In the rows, zero is written as 128.
Each path below is one point turned by a fixed rotation once a step. After each direction that follows a path, write how fast that rotation turns it, in degrees each step (0 if it stays still).
Each turn is a multiple of 5 degrees from 10 to 175, or 0.
Each row of a path follows its step; steps can be skipped.
Path 1:
step 0: [145, 103, 128, 129, 139, 133, 140, 97, 125, 140, 124, 120, 122, 108, 110, 127, 137, 120, 123, 115, 97, 137, 152, 148, 130, 139, 116, 133, 140, 135, 111, 129, 129, 126, 142, 113, 107, 140, 123, 151, 136, 101, 140, 118, 143, 126, 151, 113, 116, 147, 135, 130, 130, 125, 135, 157, 130, 163, 106, 144, 116, 119]
step 2: [158, 125, 112, 130, 134, 133, 131, 111, 124, 142, 113, 147, 128, 120, 96, 108, 128, 129, 96, 140, 99, 121, 118, 148, 130, 111, 127, 115, 116, 129, 151, 105, 133, 125, 113, 122, 119, 124, 138, 117, 125, 118, 110, 117, 111, 118, 147, 98, 116, 144, 98, 125, 132, 121, 127, 150, 102, 121, 129, 129, 123, 138]
step 3: [154, 129, 153, 134, 115, 108, 120, 129, 114, 126, 120, 150, 98, 121, 119, 111, 132, 127, 134, 134, 103, 125, 155, 139, 118, 151, 127, 128, 116, 112, 134, 147, 143, 121, 109, 123, 129, 127, 142, 137, 129, 121, 121, 114, 111, 140, 111, 136, 114, 163, 124, 108, 111, 97, 126, 136, 126, 119, 110, 116, 127, 100]
step 4: [131, 120, 129, 119, 122, 151, 137, 95, 115, 131, 108, 108, 118, 100, 123, 115, 130, 140, 129, 141, 123, 133, 120, 137, 112, 115, 125, 141, 137, 104, 119, 113, 129, 119, 115, 132, 104, 157, 131, 150, 145, 98, 129, 118, 133, 137, 132, 142, 130, 142, 104, 113, 115, 123, 122, 132, 110, 138, 107, 147, 96, 115]
step 7: [162, 125, 135, 114, 116, 146, 119, 114, 147, 129, 133, 133, 114, 126, 119, 111, 128, 118, 121, 125, 123, 115, 150, 119, 145, 139, 159, 124, 133, 116, 131, 142, 141, 123, 131, 136, 94, 143, 137, 150, 118, 117, 108, 128, 114, 150, 107, 142, 94, 157, 130, 129, 117, 117, 130, 159, 122, 127, 144, 131, 138, 119]
step 8: [147, 140, 121, 93, 145, 131, 116, 116, 114, 132, 119, 130, 135, 102, 113, 119, 151, 168, 133, 153, 133, 138, 138, 123, 120, 131, 117, 127, 137, 135, 109, 107, 133, 125, 102, 118, 97, 144, 139, 114, 140, 115, 129, 111, 137, 149, 114, 114, 106, 137, 121, 111, 136, 128, 126, 150, 110, 122, 121, 139, 126, 126]
step 10: [144, 127, 114, 123, 119, 123, 109, 106, 93, 120, 110, 133, 143, 131, 114, 111, 120, 123, 124, 163, 136, 127, 112, 138, 137, 164, 131, 107, 124, 90, 130, 133, 131, 120, 99, 134, 132, 146, 133, 136, 125, 132, 148, 141, 122, 118, 120, 147, 113, 133, 102, 116, 123, 133, 114, 149, 124, 124, 130, 147, 118, 139]
step 11: [142, 133, 141, 131, 120, 146, 137, 126, 136, 143, 122, 131, 133, 142, 118, 93, 138, 141, 116, 132, 125, 125, 105, 138, 147, 156, 141, 101, 116, 136, 127, 125, 107, 124, 129, 111, 102, 127, 150, 143, 126, 96, 101, 132, 118, 141, 125, 135, 111, 124, 126, 121, 90, 111, 115, 151, 112, 143, 127, 122, 124, 124]
step 13: [147, 124, 107, 111, 133, 134, 122, 98, 145, 143, 109, 117, 120, 122, 131, 143, 127, 120, 146, 103, 125, 128, 138, 133, 165, 131, 138, 102, 137, 120, 103, 121, 118, 137, 111, 121, 118, 163, 143, 151, 123, 114, 120, 128, 119, 132, 153, 118, 104, 122, 113, 142, 116, 120, 126, 131, 131, 130, 115, 156, 117, 129]
step 14: [152, 107, 112, 120, 149, 118, 122, 112, 130, 127, 143, 148, 121, 136, 109, 98, 141, 127, 134, 140, 137, 154, 131, 118, 138, 168, 139, 114, 114, 120, 113, 119, 147, 124, 111, 137, 121, 140, 135, 124, 124, 122, 135, 128, 125, 92, 121, 110, 100, 123, 122, 114, 140, 114, 113, 144, 134, 113, 139, 129, 116, 151]
Directions:
[125, 133, 131, 120, 125, 127, 132, 121, 128, 122, 121, 128, 131, 132, 125, 134, 126, 128, 130, 128, 126, 131, 126, 128, 126, 121, 125, 126, 132, 131, 121, 123, 118, 127, 130, 124, 129, 127, 128, 129, 131, 130, 125, 126, 121, 126, 131, 130, 131, 126, 128, 128, 123, 125, 126, 131, 121, 123, 131, 131, 125, 129]
160
[122, 133, 123, 129, 127, 123, 132, 129, 131, 129, 130, 130, 131, 136, 132, 133, 130, 132, 124, 128, 131, 125, 132, 130, 132, 132, 128, 123, 135, 126, 126, 127, 127, 126, 122, 126, 124, 130, 122, 128, 128, 125, 120, 125, 131, 123, 126, 130, 126, 132, 126, 124, 127, 131, 120, 127, 135, 133, 128, 128, 131, 133]
20
[128, 128, 138, 127, 128, 132, 122, 125, 126, 124, 134, 129, 131, 125, 131, 125, 121, 129, 132, 126, 127, 131, 126, 131, 128, 128, 125, 131, 129, 125, 126, 129, 138, 128, 125, 128, 119, 128, 127, 127, 127, 128, 127, 126, 124, 121, 127, 130, 129, 123, 128, 132, 121, 124, 125, 127, 129, 135, 132, 135, 130, 133]
110
[130, 133, 137, 130, 130, 122, 133, 129, 134, 137, 131, 127, 132, 128, 130, 128, 126, 127, 131, 125, 134, 128, 129, 129, 132, 124, 131, 124, 124, 130, 131, 131, 127, 129, 135, 130, 129, 131, 132, 131, 127, 123, 127, 128, 127, 132, 135, 130, 131, 136, 126, 134, 126, 122, 125, 131, 129, 128, 126, 132, 134, 129]
170
Path 2:
step 0: [127, 134, 139, 126, 136, 138, 113, 111, 127, 121, 137, 130, 111, 126, 127, 141, 120, 128, 129, 138, 119, 124, 97, 107, 125, 121, 124, 125, 103, 145, 123, 133, 121, 104, 109, 137, 110, 122, 111, 117, 120, 106, 118, 124, 159, 113, 128, 125, 109, 125, 136, 151, 146, 132, 124, 143, 121, 109, 127, 95, 115, 126]
step 1: [148, 104, 107, 132, 135, 141, 119, 131, 112, 127, 136, 122, 127, 129, 116, 99, 120, 137, 116, 115, 117, 110, 129, 128, 130, 125, 126, 136, 116, 98, 154, 111, 126, 137, 124, 130, 131, 114, 141, 109, 134, 124, 114, 111, 118, 129, 146, 119, 104, 135, 130, 108, 139, 141, 132, 130, 111, 114, 148, 148, 142, 117]
step 2: [145, 135, 162, 111, 125, 124, 129, 126, 135, 134, 132, 116, 113, 123, 144, 113, 139, 138, 116, 145, 118, 123, 110, 145, 114, 121, 125, 111, 129, 126, 116, 122, 158, 148, 143, 115, 125, 131, 116, 110, 131, 136, 129, 121, 136, 123, 101, 125, 104, 126, 121, 136, 113, 98, 120, 124, 133, 122, 118, 112, 148, 112]
step 3: [122, 141, 130, 131, 107, 140, 112, 134, 100, 131, 133, 114, 123, 147, 135, 132, 117, 120, 113, 119, 141, 107, 148, 115, 113, 146, 136, 132, 118, 117, 131, 147, 115, 121, 130, 135, 108, 123, 104, 125, 133, 124, 137, 110, 117, 107, 138, 115, 127, 141, 124, 146, 159, 111, 141, 104, 122, 144, 140, 123, 130, 130]
step 5: [113, 131, 147, 131, 102, 137, 143, 115, 127, 124, 135, 131, 134, 108, 141, 142, 133, 119, 122, 121, 136, 150, 116, 147, 124, 137, 118, 132, 107, 133, 119, 134, 119, 124, 127, 131, 148, 116, 124, 107, 129, 150, 164, 127, 118, 149, 111, 137, 128, 121, 123, 125, 126, 116, 130, 102, 116, 148, 158, 122, 131, 120]
step 6: [119, 123, 140, 146, 117, 111, 144, 131, 101, 121, 125, 113, 137, 117, 93, 130, 111, 122, 146, 130, 132, 133, 149, 117, 139, 121, 155, 119, 128, 133, 126, 118, 125, 125, 108, 127, 123, 123, 123, 127, 131, 107, 124, 146, 154, 99, 118, 128, 131, 110, 121, 148, 132, 139, 145, 104, 133, 127, 129, 130, 129, 137]
step 8: [153, 120, 138, 151, 121, 139, 149, 130, 127, 162, 121, 117, 114, 128, 125, 132, 124, 118, 111, 119, 116, 139, 97, 133, 139, 128, 142, 113, 132, 113, 104, 118, 115, 140, 119, 128, 142, 114, 143, 120, 129, 115, 136, 146, 125, 133, 127, 113, 133, 114, 140, 141, 123, 111, 128, 141, 120, 131, 134, 140, 152, 152]
step 12: [128, 153, 128, 146, 143, 139, 130, 135, 134, 127, 114, 116, 124, 120, 144, 135, 116, 116, 113, 126, 140, 137, 138, 117, 141, 116, 130, 132, 133, 137, 154, 136, 139, 116, 147, 131, 113, 128, 115, 135, 134, 113, 138, 113, 155, 119, 128, 156, 117, 101, 115, 121, 123, 124, 156, 119, 121, 129, 149, 115, 126, 100]
step 13: [106, 113, 119, 125, 147, 113, 137, 137, 138, 151, 146, 135, 120, 126, 110, 122, 127, 127, 122, 139, 126, 133, 160, 141, 126, 137, 124, 121, 129, 111, 154, 121, 121, 115, 116, 137, 117, 132, 131, 105, 139, 156, 137, 137, 124, 106, 111, 126, 129, 153, 142, 135, 119, 130, 150, 136, 126, 136, 118, 151, 128, 113]
step 14: [133, 141, 153, 136, 143, 156, 112, 145, 132, 128, 105, 136, 123, 120, 137, 157, 117, 117, 130, 144, 126, 145, 120, 134, 116, 138, 138, 120, 115, 145, 119, 134, 126, 133, 132, 129, 148, 154, 136, 108, 121, 122, 127, 125, 113, 131, 122, 146, 137, 134, 127, 145, 122, 124, 137, 121, 150, 95, 132, 143, 146, 124]
Directions:
[122, 134, 129, 128, 133, 132, 127, 131, 132, 122, 130, 130, 134, 124, 134, 133, 121, 129, 125, 122, 134, 128, 129, 132, 125, 126, 126, 123, 132, 130, 127, 122, 132, 134, 129, 129, 123, 128, 131, 125, 128, 126, 124, 132, 132, 134, 125, 125, 124, 135, 131, 133, 131, 130, 122, 127, 125, 127, 130, 125, 126, 129]
155
[126, 125, 127, 128, 122, 130, 134, 128, 128, 125, 124, 132, 130, 125, 135, 127, 132, 123, 127, 133, 130, 128, 135, 119, 125, 129, 131, 127, 127, 128, 130, 125, 131, 133, 134, 135, 129, 136, 128, 118, 129, 129, 134, 130, 126, 123, 132, 129, 129, 126, 131, 130, 128, 125, 129, 125, 125, 127, 124, 129, 121, 125]
40
[133, 125, 134, 126, 128, 122, 128, 123, 129, 125, 128, 129, 129, 130, 132, 125, 129, 128, 123, 129, 129, 124, 132, 127, 123, 137, 128, 129, 139, 133, 131, 126, 129, 122, 127, 125, 128, 128, 128, 133, 131, 122, 131, 132, 123, 131, 128, 134, 134, 130, 131, 126, 131, 127, 124, 124, 125, 131, 133, 122, 129, 129]
55
[129, 128, 129, 120, 130, 125, 120, 129, 126, 121, 123, 129, 131, 129, 123, 137, 130, 127, 127, 130, 132, 126, 130, 128, 127, 126, 130, 135, 131, 120, 121, 127, 130, 125, 122, 131, 127, 135, 124, 124, 133, 129, 125, 132, 130, 124, 125, 123, 132, 130, 123, 127, 125, 122, 130, 130, 130, 130, 130, 128, 130, 128]
100
[128, 126, 124, 133, 135, 128, 130, 128, 122, 122, 129, 121, 127, 126, 129, 131, 127, 135, 133, 124, 127, 134, 130, 125, 129, 126, 130, 133, 126, 132, 128, 131, 124, 131, 126, 127, 120, 135, 124, 129, 131, 124, 131, 130, 124, 126, 134, 134, 124, 127, 129, 129, 132, 124, 124, 128, 125, 130, 124, 126, 136, 128]
125
[128, 131, 130, 127, 132, 123, 128, 124, 134, 130, 134, 132, 129, 129, 127, 132, 139, 135, 128, 131, 129, 128, 130, 127, 126, 128, 130, 130, 122, 135, 130, 126, 137, 131, 126, 130, 132, 131, 126, 130, 124, 129, 123, 128, 129, 126, 128, 126, 124, 124, 135, 129, 128, 130, 132, 124, 130, 128, 126, 125, 135, 133]
155
[130, 133, 131, 134, 135, 124, 130, 127, 130, 128, 130, 130, 130, 123, 123, 123, 128, 127, 126, 138, 125, 130, 123, 123, 130, 123, 134, 124, 136, 127, 120, 129, 127, 124, 130, 128, 127, 128, 121, 127, 127, 123, 124, 125, 131, 131, 126, 130, 127, 126, 130, 134, 124, 125, 126, 127, 124, 126, 122, 131, 125, 128]
175
